In the data rows, 50 means zero.
Here are some points:
49;61;43;11;51;49;57;23;54;47;58;61;61;64;58;42;39;62;48;33;63;54;84;46;58;60;44;53;76;55;61;42;47;60;41;49;59;45;58;65;72;54;59;61;66;39;50;40
55;59;56;59;44;53;37;53;45;53;37;57;32;52;48;58;66;54;49;51;46;66;64;44;44;48;56;43;45;65;54;47;54;52;63;40;52;39;43;47;51;34;32;52;50;51;35;39
34;49;47;73;72;41;72;57;43;28;56;34;34;42;57;35;48;38;37;42;42;60;59;46;45;31;54;43;42;25;38;49;60;39;64;44;46;73;49;40;61;44;48;61;34;59;50;52
33;43;56;47;51;45;69;40;54;57;63;71;60;47;49;68;32;44;40;65;49;48;51;62;68;64;46;73;61;39;52;59;28;43;53;74;52;55;60;56;57;60;47;30;27;58;53;58
58;49;58;39;41;46;19;70;47;34;47;64;47;35;40;52;60;58;58;51;58;54;39;55;41;58;53;51;49;67;50;49;57;57;38;60;46;44;30;46;39;40;36;27;56;49;45;28
52;45;51;55;56;40;64;45;51;82;51;41;31;70;44;45;43;41;49;39;32;61;69;34;45;53;65;48;45;66;44;42;36;36;52;39;62;52;51;58;44;35;54;65;50;27;42;63
29;31;57;45;33;59;58;37;68;45;59;55;59;52;47;59;44;56;38;59;53;54;71;70;39;59;38;65;51;46;62;46;41;51;45;57;52;47;51;68;52;47;49;37;49;50;30;42
47;59;40;48;23;64;45;57;60;39;57;48;29;52;42;49;57;39;39;39;49;47;43;56;51;51;47;63;59;37;59;47;46;47;49;41;45;54;44;52;58;76;40;47;21;54;49;55
53;67;53;20;29;49;25;77;51;27;56;75;62;46;48;67;52;64;55;53;63;47;41;52;48;71;36;42;53;63;47;46;54;51;38;72;42;37;33;47;45;43;37;16;47;49;63;24
71;35;58;51;31;40;57;61;46;46;29;43;58;53;44;42;64;54;54;58;45;50;48;61;33;31;49;43;40;56;43;45;65;47;46;22;48;55;38;35;28;36;42;50;56;61;38;53
62;57;67;62;30;57;39;49;40;41;46;47;40;51;66;37;53;32;36;50;65;36;37;52;57;39;40;38;42;38;53;38;31;51;50;41;42;41;44;53;53;63;64;58;27;50;53;55
54;49;49;50;60;54;63;30;40;71;40;56;50;56;54;51;51;50;40;36;40;55;66;46;36;58;73;50;60;57;47;40;37;43;51;41;57;47;56;61;54;40;61;72;64;39;45;49
42;58;31;12;45;55;56;33;57;69;52;51;67;61;59;39;41;54;49;45;48;61;69;41;36;59;41;56;73;71;53;34;37;46;39;49;51;47;50;56;65;44;59;51;59;43;62;44
56;54;44;64;46;60;54;54;43;63;34;52;37;55;39;59;48;57;47;48;49;46;63;35;61;47;57;49;45;59;47;52;32;57;49;16;42;45;49;57;56;50;55;51;64;45;36;56
34;58;43;54;64;53;54;63;55;46;54;63;51;36;28;68;48;58;49;56;51;58;38;59;57;67;54;60;30;40;55;47;75;56;61;77;62;42;64;57;58;51;35;42;55;37;49;56
64;53;80;52;48;36;34;29;53;54;38;55;49;64;66;37;42;41;51;51;63;37;54;56;54;55;47;31;35;40;46;38;37;50;52;51;56;43;48;39;44;31;75;72;39;49;50;56
61;46;27;52;56;49;69;57;34;45;44;36;58;38;55;35;41;58;51;56;36;36;36;58;48;37;55;56;74;54;41;65;33;39;39;33;58;62;46;38;38;71;51;55;42;66;39;47
56;50;31;48;59;44;52;45;47;60;40;46;71;47;59;33;44;57;55;54;38;39;56;39;47;41;55;47;49;40;42;48;47;51;52;61;69;48;55;38;58;32;63;54;58;55;48;63
48;47;26;43;35;64;60;31;55;53;37;41;43;49;35;54;47;61;51;63;53;64;51;66;38;44;60;52;58;57;47;30;60;50;39;28;58;37;58;39;48;46;48;49;66;66;28;41
57;50;51;49;42;50;33;68;50;23;50;67;51;40;53;50;54;44;50;59;52;55;48;48;47;53;49;49;50;59;47;46;59;52;51;61;54;43;37;50;36;42;46;29;49;56;45;37
46;61;43;60;89;44;59;50;43;42;63;55;53;46;52;38;48;79;41;48;52;60;62;37;45;59;60;63;31;42;33;68;64;33;50;60;73;56;54;58;73;73;58;88;88;58;52;64
53;29;54;77;37;50;54;54;36;52;33;57;38;58;47;51;53;64;47;44;40;36;33;39;63;36;68;43;37;63;62;56;36;53;49;12;37;52;49;46;68;57;64;63;56;42;60;70
48;58;45;61;78;32;62;59;41;39;44;36;53;45;53;33;51;32;27;47;46;53;50;37;42;48;51;50;49;29;55;56;55;31;49;46;53;70;64;45;53;39;50;54;43;63;39;59
73;49;30;47;49;40;54;48;48;56;59;40;46;51;55;46;53;52;46;48;42;36;40;63;33;44;54;60;62;37;52;56;49;50;39;60;60;62;54;42;36;64;46;46;47;62;38;46
43;52;51;61;42;42;25;39;56;58;77;34;50;62;56;41;62;63;54;42;61;36;54;48;67;21;31;62;48;37;50;73;61;69;64;54;44;50;68;38;56;56;51;38;56;61;58;42
55;36;40;49;83;36;64;52;48;37;61;48;56;32;59;48;34;56;54;54;45;52;47;45;49;49;62;56;46;36;50;55;54;33;51;52;59;61;60;52;60;61;52;64;59;43;57;58
Here are 10 more points, each followed by its number:
35;44;58;56;38;48;34;40;53;45;62;40;63;61;44;46;60;55;59;51;58;37;43;59;69;28;38;65;36;32;56;72;58;67;66;51;46;59;66;41;73;38;54;39;52;55;62;43 0
69;50;33;64;65;32;55;52;33;43;33;40;43;53;38;25;73;60;60;48;42;35;46;44;25;22;60;53;55;53;52;59;62;48;52;34;56;45;39;32;39;39;31;52;57;49;34;47 1
54;56;58;37;50;57;33;63;52;47;40;74;46;47;41;63;64;54;47;60;59;56;60;53;43;59;59;46;54;61;65;34;56;68;54;60;41;37;33;50;40;47;34;25;57;48;48;27 2
39;47;32;52;66;42;52;60;54;40;54;53;44;37;33;63;33;38;52;65;52;37;36;46;53;63;59;51;52;48;54;50;57;58;61;56;47;46;56;54;52;54;46;49;45;46;38;48 3
72;50;39;57;51;33;57;55;50;43;45;44;46;49;43;26;54;53;62;43;40;45;52;57;33;24;54;53;68;49;40;63;47;51;48;33;58;58;42;32;42;55;54;56;68;63;43;45 4
46;63;53;46;25;62;53;62;46;39;53;47;39;37;49;40;50;48;41;35;51;42;37;55;61;52;49;51;72;37;57;49;24;43;48;43;36;65;49;59;48;75;41;46;34;58;50;54 5
46;53;55;69;60;45;65;47;49;46;43;31;39;43;64;36;54;39;27;50;40;55;51;60;43;49;43;54;46;31;48;57;43;44;56;47;57;62;51;51;56;54;52;55;40;56;43;43 6
39;61;51;75;72;46;66;54;45;29;37;33;38;53;45;31;66;31;21;44;42;50;53;45;47;40;49;52;39;29;49;45;48;44;60;40;55;68;52;49;46;46;47;46;34;47;42;56 7
39;49;47;70;26;53;47;37;47;62;46;39;52;56;60;42;54;62;52;44;52;38;48;43;70;36;52;56;48;51;48;75;42;55;51;39;44;52;54;52;60;47;53;48;58;53;60;54 8
50;58;58;64;62;41;67;62;49;38;46;36;43;40;62;39;53;41;40;56;37;47;51;52;47;23;54;49;46;26;47;60;38;47;50;29;51;69;52;28;40;56;53;54;40;70;42;57 9
Which of these numbered points is nearest to each point below, looking only along the 6 directions in which the first points spread most? Its number follows each.
47;58;52;50;20;63;55;62;41;36;59;42;24;43;43;48;63;43;36;37;48;30;39;52;54;44;45;48;60;51;51;50;28;38;51;42;34;61;35;45;39;85;52;37;22;57;60;54 > 5
37;62;57;61;48;52;38;39;57;57;54;38;51;67;45;42;48;49;45;51;44;41;53;47;57;38;47;62;44;46;47;56;46;52;54;51;46;51;62;41;50;46;62;60;62;43;41;49 > 8
51;70;54;53;15;63;55;57;41;45;43;48;26;39;49;51;58;37;33;43;52;38;40;54;55;55;42;49;62;30;52;55;37;41;49;41;24;68;37;55;36;76;44;55;24;52;52;45 > 5
54;52;62;49;71;47;47;54;48;70;35;54;34;59;56;55;39;40;45;45;49;64;56;45;42;63;55;48;50;55;47;32;40;45;48;41;60;48;57;55;52;42;48;74;48;42;45;53 > 8
58;29;27;48;67;45;68;66;49;39;62;42;53;34;40;45;40;41;66;62;43;25;30;46;49;43;44;50;56;46;65;53;44;47;47;46;45;55;52;47;51;57;49;56;41;50;47;53 > 6
51;58;43;53;15;64;49;54;40;49;54;47;43;47;57;54;51;48;35;32;44;30;34;47;67;51;57;50;65;31;47;52;34;32;54;52;40;61;40;49;43;69;51;47;26;67;62;56 > 5
67;50;46;65;51;37;47;47;40;44;46;46;38;52;31;24;60;55;62;59;27;56;51;45;23;22;56;45;49;65;52;50;64;61;47;25;57;45;33;38;34;34;34;59;65;43;31;41 > 1
56;54;33;58;44;48;69;64;49;39;54;43;51;37;47;29;54;51;48;50;44;36;47;60;48;34;47;66;60;47;39;57;44;37;55;35;51;63;34;40;41;71;48;44;44;66;57;60 > 9
52;49;63;47;51;51;49;46;47;67;35;50;48;60;49;56;40;42;40;48;53;65;61;41;44;63;59;44;58;67;52;31;41;48;56;52;55;37;51;63;50;48;51;57;45;25;58;60 > 8
43;62;34;44;69;51;59;40;51;62;45;50;72;42;59;54;43;52;50;50;48;46;55;43;56;57;38;34;41;18;44;51;43;42;54;65;63;59;65;67;57;49;70;58;49;58;55;62 > 6
39;58;57;62;60;52;51;40;43;71;40;52;37;63;48;36;43;57;49;38;36;64;68;41;49;51;64;45;46;56;58;39;45;56;55;32;61;42;51;57;42;34;54;73;55;37;48;54 > 8
45;44;54;65;37;63;58;62;36;75;42;57;42;49;52;57;50;69;58;43;30;27;36;34;71;50;57;50;54;66;53;57;39;52;39;25;51;58;42;48;56;65;57;68;59;45;47;70 > 8
38;55;46;65;40;45;35;43;52;63;70;33;59;74;49;44;60;53;56;45;59;36;52;47;70;26;35;67;36;43;52;69;71;63;64;61;43;54;63;35;70;43;43;32;57;55;51;41 > 0
53;41;47;75;44;56;55;64;38;74;54;56;41;41;56;52;44;60;57;49;39;32;33;32;68;45;54;51;53;65;70;54;40;49;46;34;42;52;51;63;53;69;60;57;52;47;56;72 > 8
30;50;62;66;43;33;38;42;62;42;65;32;57;63;46;42;56;52;52;48;63;39;50;53;55;29;31;61;29;47;52;81;55;64;58;56;49;48;64;44;59;38;58;33;54;57;62;57 > 0
53;56;50;56;23;64;44;56;59;45;59;46;24;43;42;54;54;47;43;38;41;41;38;50;55;59;54;51;53;41;53;55;44;48;60;39;31;57;44;39;43;74;45;35;38;47;52;44 > 5
52;53;49;61;57;29;59;57;39;41;35;52;46;37;59;32;52;53;48;55;37;44;42;55;47;39;55;55;57;54;56;47;48;49;51;27;55;52;28;46;54;55;56;51;49;58;43;45 > 4
41;56;53;51;50;63;50;51;58;54;48;60;44;50;46;74;51;48;44;62;31;61;45;65;59;61;53;56;34;48;43;47;68;48;61;66;54;51;55;67;49;54;41;45;57;60;43;54 > 3
69;39;40;51;54;40;62;64;44;49;50;40;48;33;52;34;49;49;58;54;36;35;44;55;52;41;63;58;65;50;39;57;35;41;46;38;59;63;45;39;45;70;54;45;54;69;42;51 > 4
48;55;62;27;41;60;27;76;50;30;59;65;58;36;59;66;49;61;60;52;57;42;46;67;48;74;47;49;59;67;43;35;53;58;55;71;39;49;30;52;39;51;40;25;48;61;50;33 > 2
48;52;56;28;46;60;27;62;53;37;44;62;46;39;51;55;49;42;54;50;57;57;58;53;61;63;51;46;48;66;57;30;54;71;49;84;46;24;39;61;52;53;38;23;50;48;60;37 > 2
55;40;48;75;50;51;68;56;42;49;44;40;35;49;54;36;51;44;34;51;42;49;49;52;61;40;62;46;44;37;61;56;46;37;59;37;48;53;57;42;49;53;50;56;41;46;45;59 > 7
55;40;56;52;33;51;50;65;53;36;54;44;35;40;40;60;58;33;51;45;59;48;29;51;48;38;46;42;58;54;41;63;53;53;35;45;23;59;42;51;56;56;46;49;23;52;72;65 > 5
54;46;75;67;58;36;39;38;45;58;33;33;53;64;62;41;38;28;61;53;73;40;51;37;61;33;48;42;42;35;52;51;33;50;58;42;57;47;55;45;40;30;64;74;33;54;35;44 > 8
52;58;58;76;64;34;56;49;45;42;40;31;42;53;62;37;53;35;45;48;64;58;52;53;54;34;41;45;41;25;61;52;45;38;63;41;57;58;53;39;54;42;51;63;40;52;42;48 > 7
51;34;46;48;62;42;56;58;42;45;58;45;49;39;49;45;45;34;66;55;56;43;29;49;31;34;49;35;44;56;54;53;49;60;44;45;25;56;57;47;51;43;48;49;31;52;50;76 > 6
61;46;45;67;56;36;43;54;41;42;34;40;37;62;47;25;73;58;63;52;33;51;64;46;21;20;50;39;47;53;48;60;63;66;59;27;58;46;38;38;34;33;33;44;76;43;34;49 > 1
52;43;39;57;83;43;63;45;54;51;65;43;56;45;72;53;34;56;39;44;53;77;55;51;53;66;58;64;38;41;28;69;55;45;46;73;57;60;62;62;72;62;59;79;68;64;59;63 > 6
35;48;30;48;61;51;42;60;61;36;42;51;44;51;36;70;46;53;40;68;34;76;49;41;55;62;55;55;29;49;44;50;77;48;66;67;51;48;59;71;59;49;28;47;61;34;47;49 > 3
51;40;50;62;39;40;49;49;60;56;71;40;54;61;47;37;54;53;59;48;52;35;46;64;59;30;46;68;56;50;53;79;56;63;45;45;51;44;63;38;57;60;50;41;50;60;49;44 > 5
63;66;57;31;37;50;32;68;64;35;64;62;52;51;45;59;56;58;51;54;58;49;48;56;38;61;49;63;56;54;55;38;56;45;49;64;50;41;42;48;41;45;44;31;62;52;48;30 > 2
55;46;73;66;52;38;52;28;52;64;43;42;61;61;57;27;43;33;58;50;72;44;52;50;61;44;48;28;37;43;42;41;39;60;52;52;59;36;62;40;45;41;69;68;45;43;37;53 > 8
34;52;56;66;42;35;30;48;58;48;60;43;59;66;41;51;66;57;59;49;55;38;50;49;58;30;33;70;34;40;52;69;63;56;63;58;36;50;68;44;54;48;44;29;46;57;55;42 > 0
